In the data rows, the value 128 means zero.
Here are some points, one per row:
[143  85 107 123 121 137 146 158 130 199 148 100 121 158 158 103 141  85
 142 142  82 188 166  86  89 119 154 164 191 112 127  92]
[133 101  82 109  67 186 137 189 138 129 115 132 107 133 114 163 113 178
 117 121  91 182 188 105 166 135  54 100  42 142 161 133]
[145 187 211  93  92 162 152 111 150 178  88 139 110 105 167 196  85 137
 145 125 106 139 152 159 137 174 110 147 109  85 120 118]
[144  98 144 165 135 161  99 163 113 135 106 115  88 139 117 106 120 117
 188 129 149  74 138 152 130 111 146 113  95  81 182 136]
[123 156  88 114 131 183  69 150 120 151  58 126 142  99 148 101 119 115
 133 149 103  78 122  87 143 117 134 110 126 137 102 170]
[ 62 138 187  79 149 151 133 108 119 152 136 113 104 187  99 108 119 121
 117 128 130 120 115 106 183 170 180 144 159 129 141 199]
[111 175 150 139 134  75  95 109  79 172  60 127 149 119 127 106  90 129
 122  71  77 153 148 192 171  67 123 132 101 142  74 107]
[ 92  93 136 101 113 147 145 161 104 131 168 170 106  95 130 158  96 125
 183 128  63 190  38 185 127 116 159  92 129 109 137 139]
[120 105  94 134 151  97  90 110 175 151 126 121 130 105 100 194  99 148
 196 117  89  76 197 132 146 165  94 156 134 188 141 157]
[117 128 134 114 127 119 163 152 114 174  79 135 116  96 101 156 165 116
 170 110 136 160  58  84 145 181 152  66 147 139 178 119]
[158 100 133  80 136 125 184 121 107  81 104  89 164  84 129 125  83 103
 147 174 192 156 146 159 103 152 136 121 102 110 111 132]
[171 223 115 137 129 133 146 121  96  72 162  85 131  96 151 143 123  92
 133 113  60 155 173  86  94  63 124 131 133 122 185 143]
[ 78 149 189 135 124 138  74 172 123 112 145 132 129 113 101  93 202 153
 122 158 119 155 163 155  83 150 153 203 116 134 149 116]
[136 177 128 135 137  66 113 165 161  73 101 153 103 155 123 136 130  40
 115 133 131 113 110  73 148 128 161 116  71 127 149 157]
[129  95 164 120  99 116 125 146 167 110 151  54 122 127 103  60 113 168
 110  58 115 140  88 169 141 161  87 101 149 139 106 158]
[135 158  97 141 128 160  72 116  99 170  88 128  87 111  30 136  84 190
 125 162 148 131 138  96 100  93  98 178 169 124 147 174]
[ 99 158 110 126 130 153 127 166 139 119 115 144 127  81 140 157 167 125
 109 112 119 129 141 116 126  77 138 130 150 129 124  69]
[121 108 110 122  96 158 128 109 104  85 172 161 149 196  99 141 141 155
 133 152 103  82  89 128 151 147 164 133 133 176 115  88]
[ 88  81 172 108 129 159 112  79 180  98 136 185 140  83 102 148 143  90
 163 102 168 128 168 125  85 140  64 127  90 159 137 106]
[122 124 134 164 125 152  79 142  98 124 135 102 116 156 142 212 107 105
 156 104 204 189 117 142 192  49 144 125 152 119 101 128]
[110 171 202 191 119 166  72 159 115 130 169 138 122 150 169  94  81 115
 195 133 149 140 110 126 140 117  79 122 111 169 108 124]
[126  66  84  68 179 157 121 132 159 116 126 179 160  89 101 153  52 128
 127 117 151 122 119  88 140 128  78 133 142 129 190 103]
[140 153 152  96 193 112 107  68 112 174 131  52 120 134  92 114 204  86
 154 195 112 129 104 126 165 143 119 104 164 102 125  61]
[ 99  95 115 133 138 129 156  72  97 140 102 113 121 135 113 178 130 224
 114 130 105 116 152  92 148 123 142 135 125 138 126 104]
[166 114 110 115 164 139 172 145 173 150 141 176 133  95 170  83 147 198
 169 174 102 104 117 123 116 123 157  94 120 103  90 129]
[165 140 111 110 179 131 125 140 125 112 131 147 133 150 135 136  83 145
  82 107  98 146 143 184 132 133  92  86 151 146 108 129]
[ 34 176  93 145 120 127 130 141 146 131 152 137 146 130 162 154  67 144
 158 183 126 119 154 114 119 114 112  84 133 110 102 113]
[110 164  86 112 160 134 146 102 154  77 131  99  80 113 108  77 134 147
 159 170 177 135 142 168 172 108 143 158 114 129  93 137]
[115 163 131 107  82  84  70 114 157 101 118 110 154 168 128 157  47 104
 109 192 127 192 103 138 173 116 136 176  77  99 103 122]
[149 186 122  91 153 126 171 144 169 166  85 134 132 155 139 117 115 122
 109 147 138 106  81 148 138 113  85 162 133 178 158 124]
[160 184 105 139 145 151 115 104 124 136 174  94  89 109 158 171 152 191
  81 117 174 132 148 181 150 115 129  80  95 121 207 148]
[147 114 152 116 132 168  95 158  70 103 117  62 141 156  91 123 150 106
  82 149 180 159 155 121 129  69  81 115 101 162 101  98]
[120 143 207 209 169  98 169 137 183 115 103  88 170 151 146 127 129 110
 136 125 140 102 121  88 131 121 159  77 165 124  87 115]
[143 163 132 159 142 119 120 137 112 139 115 163 113 158 115 127 114 169
 148  90 175 165 120 152  99 197 161 207 106 144 177  75]
[ 92 118 167 106 123 100 130  52  97 154 163 143 113 100 130 179 147 132
 138 159  90 113 164 151  94 142 153 103 124 157 121 188]
[ 55 109 106  97 168 157 129 130  93 176 124 106 196 133 178 115 112 167
 119  72 178 131 124 102 115 132 126 122  95  81 119 138]
[175 110  65 155 128 143 111 122 134 114 143 174  91  83 134 126 113 107
 128  64 144 106 123 158 130 117 116 139 151 168  97 168]
[127  56 106 145 151 160 145  74 120 130 119  87 111 183 156 133 166  70
 126 103  92 109 117 181 102 131 117 184 111 138 108 160]
[ 84 191  90 112 107 184 114 106 169  90 128 123 187 129 104 100 165 116
 131 125 113 131  82 171 118  55 142 157 120 188 109  81]
[128 125 129 110 145 126 112 126 119  74 118 110 131 178 196  94 147 145
 212 123  95 147 146 134 161 135 113 158 145 126 170  70]
[107 122 160  62 112  99 116 130 145  56  79  54  71  96 195 112 123 158
 141 121 110 137 101 106 112 109 107 152 138 187 143 129]
[107 126 129 125  97 143 168 166 126  62 113 106 113 132 120 207 179 135
 103  90 104  97 134 106 112 130 117 137 157  96  95 110]
[ 94 155  92 133 187 104  90 114 114  74 173 122 128 113 148 160 120 105
  78 134  93 139 147 116 174 207 109 147 158  77 122 101]
[146 137 124 100 166 124 161 128 166 134 140 175  92 125 112  90 164 160
 102 101 108 113 131 108 133 155 121 108  67  92 140 117]
[138 121 124 116  84 161 157 134 148 121  87 154  94 107 171  83 117 100
 119 170  96  75 157 142 181 131 118 176 168 124 114 135]
[116 141 114 206 169 210 165  88  62  84  90  95 121 102  95 102  71 115
 134 151  87 139  92 143 144 176 117 106  87 143 141 126]
[151 122 129 174 127  99 134  93 105 164 116 168  88 116 155 103 157 145
 134 144 149 146 132 108 151 123  55 152  80  99 123  85]
[119 133 106 164 106  68 168 154  94 167 130 153 161 108 149 129 149 121
 117 153 147 140 144 154 166 186 154 117 151 243 172 109]
[172  93 160  97 157 133  52 146  63 122 142 190 140 151 146 125  92 153
 113 128 105  79 128 115 129 100 122 103  98 137 155 122]
[ 84 136 141 162  65 127 152 105 140  79 122 108 166 124 100  73 146 149
 134  90 132 111 128 146 157  71 151 134 163  47 204 156]
[127 160 121 125  62 114 121 100  67 113 166 108 104 104 157 101  99 148
 115 167 166 112  45  89  45 158  81 111 193 106 104  99]
[117 113 115  76  76 103 130 117 154 155 168  70 116 145  99  82 126  95
 147 194 145 138 151 178 144 128 164  58 126 116 142 104]
[101 177  86  97 129 131 142  38 112 104 133 142 106 132 134  81 153 139
 193  67 132 200 117  67 143 123 147 142 115 137  82 156]
[149 149 163 129 104 174 113 101 133 114 111 120  79  99 109 156 169 133
 148 120  96 157  81 121 165 134 159 112 108 132  97  95]
[125 136 102 101  99 122  41  99 144 149  66 165 129 114 153 141 177 101
 111 109 160 113 122 159  90 182 166  50 132  93 147 115]
[143 113 180 119 125 155 140  62 150 210 132 155 147 133 161 123  87 117
 124 117 133 114 105 135 125  78 159 120 105 131 173  85]
[163 193 105  90 121 148 160 131 109 145 143 140 176 238 113 174 143 117
 183 128 117 119 120 146  75 144  85 108 102 153 154 168]
[108 147 120 152 107 144 135  89 127 126 112 117 172 133 132 155 131 150
 143 161 121  65 126 144 113 170 153 143  68  88 121  85]
[198 120 120 126 103 149 113 104 197 152 129 100 156 126 103 163  58 159
  97 102 132 130 111  78 121 131 193 148 113 175 137 113]
[104 139 121 162 127 132 172 117 149 161 136 119  78 133  96  84  84  77
  93 110 115 149 174 125  68 149 154 118  86 136  99  90]
[118 141 157 166 144 178 118  97 171 112 160  72 117 151 185 133 149 122
 100 149 135 170 102 128 135 110 106 106 158 147 153 124]
[165  95 156 134 158 121 103 121 112 122 109 132 168  90 155 116 164 159
 114 170 106 174  94  68  97 142 194 121  58 145 126 181]
[ 68  90 130 101 129  52 173  96 103 120  78 157  77 145 171 150 110 144
 116 160 139  93 113 127 102  63 133 109  96 158 184 106]
[ 92 116 124 160 185 134 114 114 193 120  55 186  99 185  94 127 120 178
 114 187  94 195 124 167  49 124 118  88 160 132 146 137]
[168 110 133 102 141 156 138 136 121  97  92 165  78 177 164 159 129 144
 139 119 194 140 179 163  95 142 194 134 155 115  87 126]
[114 151 111 138 113 149  52  95 135 120 116  75  69 176 162 103  84 134
 179  96 120 122 172 102 141 134 147  52 114 181 111  50]
[130 138 166  58 177  85 167 162 139 145 169 143  78 115  58 134 126 159
 152 100 106  80  99 124 104 110 141 105 101 104  91  87]
[204  88  93 169 104  59 129  95 167 125 107 132 153 136  94 158 131 184
 189 109  96 113  91 133 105 131  83 130 116  88 129 143]
[ 59 113  81 173 127 113 100 156 165 167 165  66  58 123 179 153 170 106
 113 147 129 113  37 137 124 114 119 170  72 134  89 128]
[138 114 148 158  60 126 114  83 121 138 128 191 133 176 115 121 149 112
  84 144 157 159 134  95 189 114  77  90 134 138  88 151]
There is one direction along which these points spread out most. Take the direction at right angles to it along which they spread out most. Go by this last direction. How far along it is each point below, from 0 to 99? The average is 50, and the first point in the table lies past the average. One standard deviation of the points above along it is 16.
[146 137 124 100 166 124 161 128 166 134 140 175  92 125 112  90 164 160
 102 101 108 113 131 108 133 155 121 108  67  92 140 117] 67
[133 101  82 109  67 186 137 189 138 129 115 132 107 133 114 163 113 178
 117 121  91 182 188 105 166 135  54 100  42 142 161 133] 8
[175 110  65 155 128 143 111 122 134 114 143 174  91  83 134 126 113 107
 128  64 144 106 123 158 130 117 116 139 151 168  97 168] 27
[123 156  88 114 131 183  69 150 120 151  58 126 142  99 148 101 119 115
 133 149 103  78 122  87 143 117 134 110 126 137 102 170] 38
[ 99 158 110 126 130 153 127 166 139 119 115 144 127  81 140 157 167 125
 109 112 119 129 141 116 126  77 138 130 150 129 124  69] 48
[126  66  84  68 179 157 121 132 159 116 126 179 160  89 101 153  52 128
 127 117 151 122 119  88 140 128  78 133 142 129 190 103] 26
[ 99  95 115 133 138 129 156  72  97 140 102 113 121 135 113 178 130 224
 114 130 105 116 152  92 148 123 142 135 125 138 126 104] 49
[138 121 124 116  84 161 157 134 148 121  87 154  94 107 171  83 117 100
 119 170  96  75 157 142 181 131 118 176 168 124 114 135] 50
[ 92  93 136 101 113 147 145 161 104 131 168 170 106  95 130 158  96 125
 183 128  63 190  38 185 127 116 159  92 129 109 137 139] 64
[143  85 107 123 121 137 146 158 130 199 148 100 121 158 158 103 141  85
 142 142  82 188 166  86  89 119 154 164 191 112 127  92] 65
[120 105  94 134 151  97  90 110 175 151 126 121 130 105 100 194  99 148
 196 117  89  76 197 132 146 165  94 156 134 188 141 157] 30
